Named moves (each a turn or a mirror), then the moves between two rows, first move first; the first pair answered:
move C:
[ -1 -19  -1  -6  -3  23 -10  30 -29   0 -36  16   7  44 -11] -> [-16  17   7  -1   5 -11  26  32  -9 -11 -40  13   6  29  31]
[  0   6 -35  -4   0  20 -29 -16   0   3  11 -29 -13  -8  -8] -> [-10  31 -30  -4   2  -3  -1 -15   7  -1   8 -34 -16 -17  15]
[ -7  -4  -8  -4  21 -10   1   0  -4   7  -6  -1  12  28  21] -> [-3 -4 -7 -2 16 -6 -4  3 -9  6 -2  2 13 28 14]
move F:
[ -7  18   2  -6   8  -5 -21  -2 -29  12  -1  -1 -10  25  -8] -> [-16  24   7  -7   1 -26  21   5  -4  -9   0   6   8   4  19]
[  0  21  37   2   8 -31   7 -15  20  -9  22   4 -12 -24  12] -> [  6  22  30  -3  15  -2 -36 -21  -7   9  26  -7 -30  -1 -17]
[-11  17  41   9  16 -12   4  15  -3 -11 -20  16 -18 -11  15] -> [ -9   9  39   9  16   0 -18  15 -20   2 -22  13 -27   2  -2]
[  7 -42 -21   6 -24  12  28  17  14 -21 -12  15  40  -3  -2] -> [  9 -47 -28   2 -17  32 -12  18  -9  -1  -7  10  26  19 -30]
move E:
[ 14 -14  42   3   9  26  -9  16  -3   4 -23  16  -9  18   3] -> [ 10 -13  37   2   9  29  -9  13 -10  10 -25  12  -8  20   1]
[ -8 -23  -6  -2   4  11  10   7  -5  -9 -10  12  17  -9 -17] -> [ -8 -12  16  -2   3  -4  14   9   5  -8  -3  16   9 -17 -10]
[-25  32   8   9  15 -29  44  20  -1   1 -44   4   6  10  37] -> [-26  19 -19   4  21 -11  31  17 -15   7 -56  -1  13  25  31]
[-14 -15 -27  -5  -9  16  21  10   4  -5 -30   4  29  13  30] -> [ -7 -18  -5  -1 -13   4  30  11  18 -16 -15  14  33  -7  37]
move S:
[-12 -26  18  31 -21 -20  32   3  -6 -21   3  21  -7 -11   2] -> [ -7 -22  17  33 -16 -19  24  -6  -7 -22   9  18  -4 -10   1]
[-15 -11  -1 -16 -26   3 -24  -9  -5  12  10 -31  10 -14  10] -> [-15 -18  14 -15 -15   6 -35  -2 -10  14   9 -28   1  -6   5]
[  1 -11  33   1   7  14  -2  13 -10  15   2  23  -4  -2  -9] -> [ -3 -28   2   3   6  21  17  16  -9   8 -13  25  19  -1  -1]
[ -6   4  40   2 -11 -22  21  15  31  -5  14   6  -1 -18   0] -> [ -9   5  50   8  -3 -19  15  33  19  -1  -1   7   1  -7  -7]
Pairs:
Between the rows of a pair lie 2 to 3 moves.
[-19   1 -32  -6  -5 -12  40  -7  21 -13  -5  -4  19 -13  25] -> [ 11 -37  -6  -6 -13  22 -30  -7   2   4  17   6  -2  -2 -31] : C, E, F
[ 10  25  -2 -18  17  -3 -42 -30 -10   9  16 -28 -24   0 -12] -> [ 25 -26  -2  -8   4  23 -50  -6 -14   3   1  -3   3  10 -39] : F, C, S
[ -2 -23 -14  -7   3  21   1   5 -41   7 -13  -8  -1  50   2] -> [ -9   1 -27 -15  -7  -9  29 -27   1 -17  23 -22   4  -2  36] : C, E, S
[ 12 -46  -2   3  -7  31  -3  30 -27  -4 -33  22  27  29 -23] -> [ 15 -48 -53  -6 -17  34  -7  -8  -4  -7  -9   1  32   6 -13] : S, F
[-18  27 -28  -6   4 -32  41 -18  17  -9   2 -15   6 -25  54] -> [-10  46 -13 -14  10 -31  -4 -44   7  10  29 -27 -28 -20  30] : E, E, S
[-21  19 -41  14  21 -24  24 -28   7 -16  12 -21  -2   4  15] -> [-15  17  -2  23  16 -37  23 -24  25 -27  32  -7  -9 -21   7] : S, C, F
[ -2  32  24   6   2 -15 -11 -28  10  22  23  -7 -41  -9  13] -> [  5 -18 -15  10   1  34 -31 -10 -20  29  -5  -5 -16  30 -23] : C, E, S
[  0  -1  41  19  -3 -28  22  24  13  -7  -1  33  12 -12  17] -> [ -7  -4 -11  10  23  11 -16  17 -39  26 -30  11  -3  40  -3] : E, F, E
[ 10 -26 -17   2 -27  51  19 -17   5 -12  13  12  15 -19  -9] -> [ 10   6  11  -1  -8  51 -19 -36 -17   8  31   4 -27 -11 -19] : S, C, F
[-22  17 -12   5  17 -17  47  27 -19   3 -42  10  14   6  23] -> [-21  23 -17   3  28  -1  15  16 -40  17 -49   0  -2  27  10] : F, C
[ -9  15  -7  -9   7 -19  -6 -21  21   3  -4 -18 -12 -18  16] -> [  4 -19  -7  -7  -8   0 -14 -20  33  -7   9   1   4 -27   3] : C, E, F
[-29  22  10   5  10  -5  36  14 -11 -16  -9  -1  18   9  30] -> [-17   7  29  11   2  -3  35  18   0 -17  -2  13  23  -6  18] : C, F, E
[ -4   6  76  35  -6 -15  20  18  40  -5   9  35   4 -14  21] -> [ 11 -14  39  24   3  39 -54   8 -15  33   2  18 -19  42 -29] : F, E
[ -5  -7  33  13   1   2   5  51 -10 -40 -40   6  32   0  -2] -> [-22  36   8   0  18 -27  16  21  -4 -38 -30 -22  16  -7  33] : S, F, C
[-11 -17  13   4  -6 -32  57  24  41 -29  -9  14  34 -30  33] -> [ 18 -79  -6   1 -13  17   6  22  17 -22   0  22  42 -17 -20] : C, F
[ 12 -26 -30  10  -4  -1  34  13  -2 -25 -23  -2  20  23  -8] -> [ 24 -13   0   2   0   3 -28 -14 -17  -7  14  -3 -21  22 -45] : E, S, F
[-22  -8 -14   9   2  -9  53  26  17 -14 -31   6  31   8  30] -> [-18  -1 -69  -4   6   2  29 -10  12  -6 -16 -18  20   6  31] : F, S, C
